In the rows, 128 means zero.
Each path below is one point turned by a fixed rotation once a step. After each direction that follows a path, write how fast that rotation turns it, in deg/step (0 if it stays still).
Each turn is a multiple of 5 degrees from 10 to 175, or 0.
Each row of a path follows its step; steps can be skipped.
Path 1:
step 0: [129 118 138 135 138 129 123 137 129 128 126 123 129 130 118 131 136 123
 129 138 137 119 132 128 133 125 127 138 124 129 126 115 128 112 125 119
 136 133 133 127 123 119 139 129 121 132 126 138 128]
step 1: [131 130 131 127 128 130 133 127 131 135 136 116 137 128 132 118 133 114
 128 141 126 136 132 129 127 111 133 132 127 129 133 116 123 131 127 132
 129 130 136 126 136 132 128 112 122 124 123 133 136]
step 2: [121 123 125 128 128 130 125 130 141 136 128 131 131 127 117 125 139 132
 133 133 136 128 129 127 132 116 131 137 141 130 121 120 132 122 141 119
 131 127 127 125 133 129 124 133 125 145 117 132 135]
step 3: [133 133 130 123 122 130 121 134 135 145 132 125 124 129 132 122 136 131
 132 126 127 144 137 112 117 120 132 130 123 135 129 128 120 126 127 127
 122 129 125 124 146 135 127 128 124 124 127 124 131]
step 4: [123 114 126 121 125 127 127 129 130 144 127 137 127 131 124 135 126 133
 128 136 133 128 120 121 127 127 123 116 131 136 126 125 122 122 126 135
 129 131 121 129 135 121 131 141 128 140 109 124 128]
step 5: [138 121 139 126 133 127 125 137 123 144 131 123 127 133 135 130 126 128
 128 125 125 130 125 125 117 132 130 133 125 129 122 129 123 115 113 123
 121 131 125 126 131 120 141 132 119 117 126 135 135]
step 6: [123 117 139 132 135 125 136 126 126 134 131 131 131 126 126 132 114 110
 124 136 135 121 116 126 132 119 134 121 125 133 128 114 125 124 119 133
 133 127 129 123 134 122 126 125 123 132 121 132 128]
step 7: [133 122 137 126 132 133 126 126 134 135 135 125 132 126 128 118 128 129
 136 130 131 125 116 141 125 119 136 149 134 126 127 125 126 127 120 114
 128 124 132 128 128 129 123 130 121 123 127 137 140]
step 8: [122 133 140 137 128 131 130 127 139 133 130 133 126 117 124 124 131 124
 130 129 142 121 132 112 131 116 141 134 121 138 132 128 121 132 129 125
 135 123 131 130 137 129 120 121 124 132 120 124 127]
step 9: [138 121 123 123 120 129 120 124 130 139 130 124 130 131 125 117 136 141
 145 137 132 128 124 127 123 121 121 132 127 132 134 132 113 128 125 124
 134 128 131 138 130 133 122 135 127 130 117 130 125]
step 10: [133 132 137 129 134 126 132 132 130 144 125 124 125 130 126 127 141 130
 127 129 135 123 139 114 122 126 132 123 122 134 128 138 130 120 129 129
 132 131 128 134 128 114 143 124 127 134 111 129 124]
[127 125 127 132 124 128 129 128 131 130 126 129 134 127 127 125 125 129
 124 128 127 127 127 126 130 128 124 127 127 131 129 127 130 127 128 126
 127 130 128 129 126 129 127 130 129 129 129 129 128] => 160
[127 131 128 131 128 130 129 124 126 125 129 128 129 129 130 129 128 130
 130 125 126 127 128 130 129 129 129 127 127 127 129 128 127 124 131 132
 127 130 128 128 127 129 129 129 133 129 132 126 129] => 0
Path 2:
step 0: [123 128 128 131 122 133 119 132 121 143 129 125 129 116 132 127 118 134
 123 128 123 139 120 131 131 132 120 134 133 129 127 115 127 122 123 127
 124 140 129 128 146 119 130 132 131 133 137 131 126]
step 1: [120 129 131 120 135 125 128 112 124 122 132 134 132 131 119 129 121 138
 136 137 126 141 122 133 130 134 134 131 135 111 129 126 121 125 125 117
 124 135 132 117 129 125 126 128 123 135 131 129 135]
step 2: [125 133 142 127 129 130 124 128 123 137 125 133 134 121 132 137 121 129
 137 129 113 131 127 126 135 131 134 127 123 119 130 124 116 123 126 138
 127 125 128 125 131 137 135 114 137 120 138 137 133]
step 3: [136 124 122 126 134 136 135 124 130 123 131 132 133 121 136 119 116 117
 140 132 127 123 135 125 133 141 128 134 133 118 135 132 124 120 127 125
 134 131 139 126 134 122 134 119 117 124 129 133 131]
step 4: [132 134 125 126 117 139 124 120 128 123 118 118 124 120 133 124 119 126
 136 130 131 136 126 123 135 121 130 134 124 128 133 120 133 130 124 131
 126 129 112 118 137 130 144 120 123 128 134 127 127]
step 5: [120 119 119 133 135 134 124 122 120 117 119 129 126 127 122 124 114 132
 124 130 122 121 128 142 127 127 120 134 126 120 128 124 127 125 130 129
 122 130 133 133 128 118 146 129 124 133 140 124 133]
step 6: [121 127 137 133 132 126 129 127 123 130 111 119 135 117 127 125 125 125
 134 128 137 131 119 132 127 126 139 113 134 117 129 128 118 123 113 124
 123 127 123 123 125 123 139 130 132 131 133 127 125]
step 7: [127 113 136 132 128 130 122 134 119 127 129 123 132 123 125 122 124 125
 122 134 119 134 135 126 126 130 130 126 134 121 133 123 118 135 124 135
 134 129 139 124 133 120 133 109 129 138 120 128 139]
step 8: [123 125 135 124 131 134 133 119 120 133 127 113 127 120 141 130 128 126
 125 131 131 121 121 127 124 143 136 131 122 127 133 115 121 127 128 118
 136 139 127 121 142 129 128 124 124 132 130 127 127]
step 9: [118 124 132 126 123 138 137 127 116 110 131 133 136 127 139 130 130 140
 132 135 125 138 129 126 133 124 131 135 125 125 128 117 128 130 125 128
 126 128 126 129 134 120 132 129 123 125 130 135 146]
step 10: [118 137 134 124 131 141 132 130 123 127 113 132 131 126 129 133 117 128
 128 121 120 123 120 131 119 133 133 127 138 119 142 124 132 131 129 124
 134 132 128 131 122 134 133 123 121 118 138 125 134]
[128 128 127 128 131 129 128 130 129 128 127 128 129 127 131 131 129 126
 128 128 131 126 128 129 126 129 125 129 128 128 123 129 126 126 126 126
 127 130 129 130 129 126 126 127 125 129 132 132 124] => 135
[128 130 129 127 127 127 124 132 126 127 127 128 126 129 126 132 127 128
 127 130 128 126 130 127 127 129 128 131 130 127 126 129 129 131 128 128
 126 131 127 130 127 133 131 123 129 130 127 128 130] => 135
Path 3:
step 0: [115 141 117 122 128 132 129 124 118 132 128 126 131 141 123 125 120 119
 129 127 134 129 115 130 123 131 117 133 120 117 138 130 124 135 125 129
 136 123 126 116 128 131 123 124 121 133 118 129 131]
step 1: [127 130 124 127 131 127 140 122 137 123 136 121 120 131 119 130 132 130
 129 132 131 143 137 117 111 131 130 138 127 127 135 116 117 125 131 138
 129 121 129 119 128 123 127 120 131 122 132 133 136]
step 2: [118 125 108 125 136 130 138 128 134 125 119 124 123 135 131 132 123 130
 123 133 135 127 121 137 117 117 128 134 122 136 131 136 131 139 125 127
 128 135 127 125 128 128 132 132 129 116 123 129 139]
step 3: [125 128 121 133 122 123 130 127 110 133 122 117 136 131 137 136 122 113
 136 135 136 146 127 128 116 134 121 130 124 132 128 126 123 126 129 135
 123 123 130 126 135 125 125 128 130 129 133 126 137]
step 4: [113 130 130 129 140 126 136 132 133 133 128 121 132 132 133 129 122 124
 117 131 138 135 148 118 116 123 126 130 128 124 133 128 139 124 136 124
 125 135 124 133 118 127 127 128 128 118 131 136 131]
step 5: [130 133 117 137 133 126 125 130 124 124 133 129 123 146 132 131 114 115
 135 127 138 128 118 128 117 131 128 131 128 117 134 141 135 124 128 117
 128 131 127 126 133 132 122 130 124 121 126 121 131]
step 6: [129 137 122 118 120 134 129 117 126 128 136 114 128 135 120 124 126 117
 126 127 136 138 139 123 124 131 124 136 130 117 137 124 125 138 138 130
 119 131 131 126 130 122 118 130 129 133 131 135 129]
step 7: [125 133 130 125 131 124 140 136 139 120 142 134 118 133 128 133 127 127
 128 132 135 129 132 140 106 122 134 132 123 128 129 130 120 134 135 123
 123 139 125 125 123 127 128 130 126 122 123 131 136]
step 8: [130 134 107 121 130 136 139 127 122 135 126 130 131 135 135 133 125 110
 138 136 134 129 118 136 123 130 124 128 125 135 133 130 126 134 137 131
 127 119 122 128 127 123 124 135 134 130 122 132 124]
step 9: [121 132 134 129 134 129 128 122 129 126 135 124 136 127 127 132 126 123
 130 137 125 140 133 129 110 132 119 124 130 133 141 115 131 119 135 135
 125 136 130 131 127 123 126 128 136 127 127 144 140]
step 10: [122 122 121 126 141 131 129 130 129 132 130 134 132 143 134 120 119 124
 126 136 126 116 126 122 109 121 125 137 122 130 133 137 130 124 129 126
 124 128 116 130 128 128 128 136 114 122 125 130 135]
[128 128 124 131 128 132 127 127 125 126 129 128 131 127 127 128 127 124
 126 128 129 127 125 129 131 129 129 129 128 129 129 127 130 129 127 127
 129 132 130 126 129 128 130 129 132 131 128 125 129] => 125
[124 128 129 126 129 127 127 128 130 127 131 127 128 127 127 127 128 131
 126 126 128 130 128 133 127 128 129 128 127 130 129 130 133 128 124 127
 128 130 130 128 127 131 127 128 130 128 130 133 128] => 145
[131 129 126 125 127 126 126 129 126 130 129 130 131 127 124 126 125 126
 130 130 128 130 129 126 127 128 128 129 128 131 127 129 130 129 127 130
 126 123 130 127 127 130 127 126 131 128 130 127 126] => 140
Path 4:
step 0: [136 131 142 133 123 118 138 127 136 125 124 121 134 124 124 122 135 123
 124 121 112 116 120 134 124 130 126 141 126 126 126 128 119 145 124 136
 130 124 134 126 140 126 127 130 125 133 118 131 125]
step 1: [136 126 133 121 127 134 133 129 119 142 128 118 127 119 130 125 133 115
 127 148 123 130 124 126 116 124 122 126 139 125 126 124 134 126 122 134
 144 126 131 124 130 127 128 131 116 134 127 136 117]
step 2: [132 132 130 119 144 126 125 135 121 119 132 109 133 112 131 125 132 129
 124 127 133 126 119 130 137 115 133 117 128 124 126 139 123 132 131 136
 127 118 126 123 130 138 132 122 130 136 123 132 122]
step 3: [138 131 146 132 127 130 130 135 136 132 121 128 128 121 120 126 130 124
 119 129 131 125 127 133 125 124 131 131 119 129 139 129 132 141 134 138
 135 120 138 104 123 128 130 134 139 123 124 129 132]
step 4: [139 124 125 117 129 128 123 117 126 130 111 115 131 135 125 128 131 129
 122 134 122 132 114 129 116 134 129 133 134 126 127 134 135 138 118 135
 131 121 130 116 141 125 119 120 125 129 131 128 124]
step 5: [133 144 126 129 141 118 136 134 123 135 117 119 131 112 128 131 127 124
 131 127 133 137 126 123 118 111 131 130 131 124 129 134 128 127 133 117
 135 124 129 121 135 132 132 122 115 127 125 135 129]
step 6: [129 129 136 116 133 128 129 123 134 135 132 131 137 124 130 128 125 118
 134 127 134 134 130 134 132 119 135 129 138 140 138 147 128 144 133 144
 131 128 135 124 134 134 130 129 133 125 116 127 127]
step 7: [134 127 130 120 126 122 131 124 120 134 120 121 132 126 116 129 133 126
 131 130 142 131 126 126 132 120 129 144 123 129 125 129 129 132 115 133
 136 121 143 122 128 120 114 128 143 132 139 135 124]
step 8: [135 130 131 128 116 115 136 133 131 134 119 112 128 114 136 118 120 128
 135 117 125 137 118 128 127 131 139 128 137 127 126 133 125 144 123 118
 130 124 122 124 132 123 120 126 123 133 127 133 126]
step 9: [133 117 126 121 122 130 143 137 133 137 122 127 137 122 134 134 129 128
 127 130 134 133 134 127 122 116 129 128 137 129 133 126 126 138 139 136
 141 121 144 134 129 133 135 118 121 130 123 131 116]
step 10: [126 126 127 120 123 133 122 117 120 137 126 118 136 124 128 125 128 126
 132 133 144 133 124 134 140 120 132 130 132 119 135 137 139 130 138 131
 127 114 122 122 122 136 125 127 139 131 137 135 116]
[127 121 132 128 128 131 128 131 127 127 127 125 126 126 131 128 127 131
 127 129 127 126 130 131 127 127 127 128 127 126 127 127 130 128 129 128
 127 124 125 128 128 129 129 129 129 127 128 129 127] => 45
[130 129 132 124 128 129 129 130 127 128 127 132 125 130 129 132 128 127
 130 127 125 129 128 128 128 132 126 128 130 127 130 128 127 129 130 128
 128 128 130 128 125 125 130 128 129 128 124 128 126] => 130
Path 5:
step 0: [134 118 126 129 124 141 135 122 134 126 116 118 124 111 140 135 130 127
 127 117 121 129 126 119 138 130 124 121 129 138 120 134 129 134 136 135
 136 122 124 117 135 131 141 131 132 121 126 124 135]
step 1: [123 138 120 120 127 127 134 116 129 124 134 138 125 119 132 128 130 139
 123 134 132 141 132 129 136 137 135 120 145 138 132 135 126 112 122 137
 133 129 123 127 121 138 131 129 122 131 117 127 127]
step 2: [123 118 128 129 124 121 121 133 139 127 149 124 123 135 113 133 130 134
 134 120 123 133 137 130 134 144 140 123 141 133 130 131 130 132 133 119
 125 121 127 130 133 132 135 128 129 125 142 132 132]
step 3: [129 128 137 113 123 143 119 116 126 138 138 116 117 125 123 135 126 120
 125 138 129 127 129 115 122 137 135 134 129 118 127 134 134 126 131 130
 127 128 137 118 125 120 135 133 134 138 129 126 124]
step 4: [123 126 133 121 123 138 133 137 129 126 134 135 137 110 125 128 122 132
 121 124 128 140 130 120 134 137 120 118 118 119 134 134 128 131 121 131
 130 128 134 126 139 118 118 129 126 118 130 139 113]
step 5: [129 119 125 124 129 137 124 134 128 134 138 128 128 124 128 132 125 132
 113 136 121 129 123 140 138 112 122 119 138 139 131 119 123 132 126 130
 133 130 123 113 142 123 138 136 132 122 126 124 132]
step 6: [125 114 126 125 132 126 132 123 130 128 129 138 128 127 141 131 132 136
 126 143 141 142 134 122 129 129 134 123 132 130 118 128 127 121 135 129
 136 120 121 132 142 128 127 126 131 149 134 127 134]
step 7: [126 126 120 130 119 123 128 121 135 123 132 121 116 124 131 142 130 136
 122 119 111 143 136 124 127 131 130 122 122 121 120 131 132 130 129 116
 133 120 120 122 116 122 123 134 124 127 131 134 142]
step 8: [131 139 130 120 118 138 125 130 122 128 147 128 121 132 116 134 129 117
 125 131 135 140 125 129 130 137 130 134 120 135 130 119 125 118 133 131
 141 133 119 122 122 137 127 136 120 133 125 135 124]
step 9: [136 119 137 123 130 134 126 127 139 124 125 133 124 112 121 127 132 124
 136 130 127 128 127 135 130 138 122 132 123 134 135 138 125 128 143 118
 130 114 127 125 144 127 134 133 131 121 134 142 118]
step 10: [129 136 124 119 133 137 133 115 132 130 129 129 123 116 131 122 123 139
 129 136 130 132 120 127 131 128 124 123 127 123 128 130 136 125 120 134
 131 131 132 112 131 124 156 124 131 125 126 131 141]
[129 129 126 124 126 129 130 127 130 128 128 125 128 128 129 129 129 127
 128 129 126 126 124 129 128 126 129 126 129 128 132 128 128 128 130 128
 125 131 126 128 125 126 129 131 132 130 126 129 130] => 155
[128 128 128 127 129 128 129 128 130 130 129 127 128 125 126 127 128 129
 129 126 128 124 129 126 132 131 130 129 132 129 128 131 129 129 127 131
 125 130 132 129 126 131 130 127 128 128 128 126 127] => 35
